In the rows, 128 means zero.
One turn or mirror swaps these rows in pairs. Which row does each one swap with?
The rows were stretched afterwards, more along some directions than others.
k778: [151 134 125 157 133 116  84 131 110 113 138 135 124 107 144 127 128 142
 121]
k858: [137 145  99 166 140  91 125 133 129 126 127 141 126 144 146 153 130 121
  99]
k915: [158 152 126 154 168 124 116 118 127 124 135  98 134 149 120  99 152 113
 132]
k252: [148 142 119 150 133 117 125 150 143 136  95 129 123 131 121 151 135 132
 110]
k893: [159 145 112 148 139 123 140 152 127 129 109 143 119 118 126 154 127 118
 109]
k104: [150 125 122 144 130 122  92 137 102 116 133 149 125 110 146 148 121 136
 115]
k914: [147 158 100 148 148 104 118 126 123 117 127 123 122 137 129 143 148 113
 109]
k65: [138 152  98 168 149 102 124 127 139 127 124 138 125 144 126 145 150 122
 105]
k992: [159 143 138 133 162 121 132 113 125 100 131 105 127 130 131  93 161 136
 133]
k849: [159 136 132 159 157 116 123 137 130 119 130 132 125 123 134  92 188 118
 134]
k320: [122 128 142 152 121 112 136 141  87 113 156 146 119  81 171 108 144 120
 120]
k412: [155 142 117 156 164 115 123 122 127 116 132 115 142 134 129  84 164 121
 136]
k785: [142 125 133 146 130 126  97 126 103 121 144 145 127 108 148 129 127 135
 121]
k876: [144 158 110 143 156 100 130 122 114 118 122 119 110 143 134 138 140 114
  91]
k154: [123 152 114 148 133 115 142 140 117 128 122 137 115 128 154 152 113 118
 106]
k310: [142 138 143 129 146 117 131 130 133 127 122 121 121 128 151 113 152 134
 132]
k266: [132 134 134 151 128 108 140 147  75 114 165 160 131  87 165 126 129 114
 104]
k302: [149 127 141 132 144 132 132 104 127 103 112  93 124 117 152  93 161 143
 143]
k921: [149 151 113 145 145 121 125 120 124 140 100 126 123 118 151 159 134 134
 125]
k519: [141 141  97 137 160  93 134 120 114 125 112 129 105 128 143 135 142 124
 100]
k327: [171 145 123 130 162 114 115 116 127 103 133  95 131 137 123  94 164 128
 126]
k368: [119 134 139 153 124 109 138 132  82 113 163 155 112  94 164 116 148 118
 108]
k284: [127 122 132 149 124 124 144 138  76 112 149 151 122  90 164 116 149 109
 113]
k917: [151 131 123 148 128 111  82 133 103 106 146 145 132 104 146 134 123 142
 118]
k348: [149 145 105 164 148  96 107 154 125 120 110 147 121 133 137 150 156 121
 108]
k729: [130 139 109 142 143 109 134 116 124 126 105 113 113 117 163 145 137 135
 111]
k824: [164 143 131 137 148 126 137 144 139 127 125 117 142 100 135 101 158 126
 134]
k888: [146 119 123 149 127 114  90 138 110 120 134 151 118 109 144 132 122 138
 122]
k99: [117 129 127 153 115 105 124 147  91 116 154 153 128  86 170 136 127 125
 111]
k125: [144 123 126 140 152 129 139 123 129 105 116 113 129 109 141  79 170 136
 145]
k256: [122 141 108 128 134 107 123 129 120  97 113 134 109 137 138 137 147 132
  92]
k360: [151 134 126 132 140 125 129 126 132 116 134 110 131 114 145  91 145 135
 147]
k140: [157 122 121 146 132 111  94 131 101 119 145 150 124 109 139 131 125 139
 115]
k333: [124 145 109 154 146 114 133 124 129 121 104 134 110 121 144 135 143 134
 110]
k709: [157 124 136 158 151 126 147 131 140 132 121 104 136 113 144 102 153 126
 158]
k683: [135 142 110 135 135  90 121 152 138 127 115 138 119 121 159 164 129 135
 111]
k773: [119 125 133 154 125 115 138 137  80 124 158 155 122  96 163 123 139 112
 105]
k712: [153 124 114 146 141 110  87 138  95 109 144 149 130 111 147 134 118 132
 117]
k994: [119 136 136 148 119 114 137 151  83 116 162 159 131  83 173 130 134 119
 111]
k169: [166 143 137 141 147 132 140 141 121 125 128 107 135 101 135  82 154 126
 144]
k181: [132 142 124 135 155 110 123 124 130 102 135 112 120 124 142  80 157 132
 118]
k25: [154 141 123 149 149 111 123 117 127 119 143 113 144 133 146  93 162 131
 132]

k849 is swapped with k348
k252 is swapped with k824
k327 is swapped with k876
k256 is swapped with k181

